In the data rows, 128 means zero.
Here are some points:
129 157 86 133 96 95 154 140 86 124 102 108 132 149 176 66 104 150 73 130 125 179 110 159 114 155 113 135 168 95 122 143
85 38 221 135 172 192 135 122 65 124 133 197 96 72 76 193 100 147 175 119 167 26 114 57 55 19 68 50 32 167 88 53
116 147 110 101 95 100 129 156 145 115 128 148 119 100 118 97 131 154 144 130 123 155 92 127 116 172 119 135 125 175 131 149
104 140 99 131 101 94 111 137 127 112 129 142 102 172 153 142 160 179 159 130 113 157 117 121 122 143 184 104 67 166 106 93
145 139 144 106 161 122 177 132 105 200 141 110 100 126 150 116 134 159 149 177 147 152 102 166 115 176 131 104 154 70 131 150
126 131 160 129 110 182 159 203 85 65 104 123 104 136 145 130 113 99 183 159 101 160 48 115 127 125 159 236 171 193 137 140
185 83 197 120 112 137 104 169 153 211 185 174 166 207 95 143 123 162 123 89 126 107 76 193 107 121 147 167 255 99 184 196
199 119 131 145 177 81 148 110 159 56 166 94 88 151 151 132 137 114 112 124 181 88 109 163 159 167 86 255 69 187 129 159
67 149 89 218 226 149 143 171 178 62 159 144 142 51 113 238 112 42 38 110 225 121 77 124 44 111 163 146 109 126 107 138
46 131 128 96 153 117 89 58 135 173 66 82 119 122 72 113 172 138 165 165 138 164 136 95 73 128 143 111 173 135 153 138
200 165 164 186 73 198 112 82 206 88 91 124 126 182 67 77 80 48 49 84 150 21 219 48 184 8 66 208 44 63 241 45
93 146 78 184 144 86 117 153 74 131 155 172 142 36 189 159 103 95 68 107 127 69 130 89 76 182 96 117 82 178 136 168
208 176 127 139 33 103 91 83 203 84 136 117 113 98 89 57 87 114 67 90 85 153 144 147 174 136 152 121 131 116 138 129
Then 10 other points, each followed by its number:
157 141 91 101 167 73 149 148 79 68 86 139 60 142 111 98 126 151 55 179 112 134 171 161 164 77 222 180 160 135 86 52 0
135 169 104 104 143 120 144 179 133 149 137 137 93 142 142 96 130 126 153 142 132 159 111 137 123 165 140 60 148 102 120 127 1
196 45 190 163 79 188 152 178 136 136 107 125 52 220 64 215 175 219 100 141 140 73 150 178 180 37 148 126 204 105 152 187 2
188 84 215 144 64 173 202 52 99 117 155 203 133 122 25 141 125 175 90 141 202 174 50 175 89 128 107 176 68 164 145 145 3
81 119 83 97 143 121 110 139 153 119 91 135 165 51 156 185 173 123 127 138 135 109 69 96 84 125 121 105 94 179 140 117 4
142 92 154 125 41 104 107 109 140 140 130 181 127 120 169 74 162 190 117 85 104 140 166 83 125 121 55 116 115 157 146 133 5
66 80 118 159 94 92 163 28 87 121 136 44 167 158 66 161 115 124 79 70 47 99 127 147 85 193 160 142 87 111 65 179 6
98 85 147 86 94 122 127 79 68 179 127 89 109 108 102 164 104 130 156 167 97 183 69 169 158 165 142 130 117 123 125 196 7
144 169 109 120 98 98 107 159 154 88 129 115 117 123 148 113 129 168 136 133 127 157 96 114 118 155 130 121 116 186 149 129 8
146 137 119 110 82 104 122 157 141 148 148 112 130 118 120 101 167 155 159 109 112 145 94 118 114 143 131 118 121 178 107 121 9
Which of these numbered points is nearest to each point below, looking only along the 5 directions in which the first points spread most? Its number follows each.
103 119 124 102 186 92 103 166 63 56 118 207 194 31 206 133 80 85 128 95 170 76 106 111 105 40 114 80 91 123 65 51 > 4
117 84 11 91 116 69 131 168 105 120 102 131 233 125 145 127 121 102 59 172 111 76 143 169 114 137 121 128 96 156 120 136 > 6
135 91 169 102 176 255 137 97 62 70 112 135 168 195 241 175 186 121 169 59 196 132 155 117 176 130 98 188 174 180 114 131 > 3
165 191 125 123 77 125 111 110 166 66 137 132 83 115 120 45 128 159 101 64 133 118 132 126 163 147 134 125 100 129 102 141 > 0
117 135 152 108 153 120 159 150 111 196 123 108 68 161 146 99 121 106 181 176 118 156 80 166 101 142 148 101 168 62 134 175 > 7
198 171 123 130 90 137 131 83 181 124 133 98 108 173 100 66 137 108 76 31 106 108 214 99 230 140 109 115 85 103 177 114 > 5
125 220 115 164 108 95 108 170 196 120 144 137 141 148 124 98 139 97 141 96 109 76 151 108 183 166 138 173 85 59 116 78 > 0
191 147 97 188 62 115 101 168 184 109 182 112 112 169 123 31 75 101 115 91 81 212 128 155 139 67 167 126 170 101 153 115 > 0
82 146 96 114 148 83 54 85 119 126 178 173 181 79 111 214 171 72 148 166 132 81 84 71 91 85 52 172 75 202 130 79 > 4
113 139 103 115 100 100 134 137 140 123 125 108 113 142 146 97 146 151 161 103 111 157 81 104 125 142 121 116 143 170 126 143 > 9
176 168 156 188 52 198 73 91 222 82 132 113 139 159 97 73 100 100 49 96 105 64 222 56 231 68 61 136 82 72 232 70 > 5
138 153 81 134 122 59 98 135 169 142 132 163 162 169 100 131 128 148 157 157 69 145 125 181 62 176 118 115 133 160 119 126 > 1
46 141 72 104 178 151 114 119 144 96 56 182 132 37 120 251 93 61 83 105 121 76 97 103 101 53 63 55 103 92 78 114 > 4
110 138 186 62 119 154 139 113 61 126 117 109 157 143 179 124 150 142 145 100 99 142 128 122 188 156 151 115 147 194 107 97 > 9
137 143 82 96 142 110 156 105 119 191 179 115 117 122 167 104 140 154 148 181 90 141 132 142 149 117 176 95 165 76 108 137 > 1
144 55 248 115 255 175 86 107 28 146 174 94 136 107 114 137 175 68 104 150 127 38 154 213 85 186 38 107 90 107 170 177 > 3
101 144 143 121 69 103 151 151 121 99 101 105 146 104 126 94 163 123 153 128 127 145 79 130 130 159 144 134 113 175 125 136 > 8
133 81 139 93 124 119 103 37 110 182 146 112 136 94 194 209 155 73 145 213 48 184 122 144 150 99 107 101 141 159 108 62 > 9
177 112 81 92 110 104 170 133 179 105 94 171 96 156 142 108 105 148 135 129 106 148 118 100 147 194 96 136 103 126 130 124 > 0
149 53 119 150 146 156 122 11 95 50 184 96 144 143 147 61 80 11 186 112 142 110 49 102 204 149 184 58 142 109 71 87 > 0
92 134 172 126 183 201 163 163 157 68 161 137 115 98 149 34 125 197 213 126 114 69 167 158 100 126 124 205 154 110 142 159 > 3
230 89 120 163 97 129 180 167 87 0 93 221 96 225 87 161 86 115 231 121 51 64 110 153 132 45 142 206 114 82 143 76 > 3
87 162 118 108 125 89 132 177 178 104 166 105 142 156 115 103 115 179 139 108 147 119 156 116 156 104 96 150 125 189 106 152 > 0
138 149 84 150 99 64 104 182 152 128 87 107 105 122 121 96 126 165 144 162 133 157 184 99 105 134 117 151 150 115 86 131 > 8
185 163 189 228 137 173 104 145 127 194 150 167 146 135 81 163 63 158 58 83 165 59 240 79 228 21 56 226 15 77 177 44 > 3
176 185 186 167 83 157 103 68 205 55 48 101 127 134 106 87 138 132 38 87 167 59 233 91 162 52 55 196 95 74 237 52 > 5
166 98 149 89 118 108 114 150 127 102 69 96 111 129 147 155 48 151 217 179 120 30 58 176 171 65 217 93 183 110 162 93 > 3
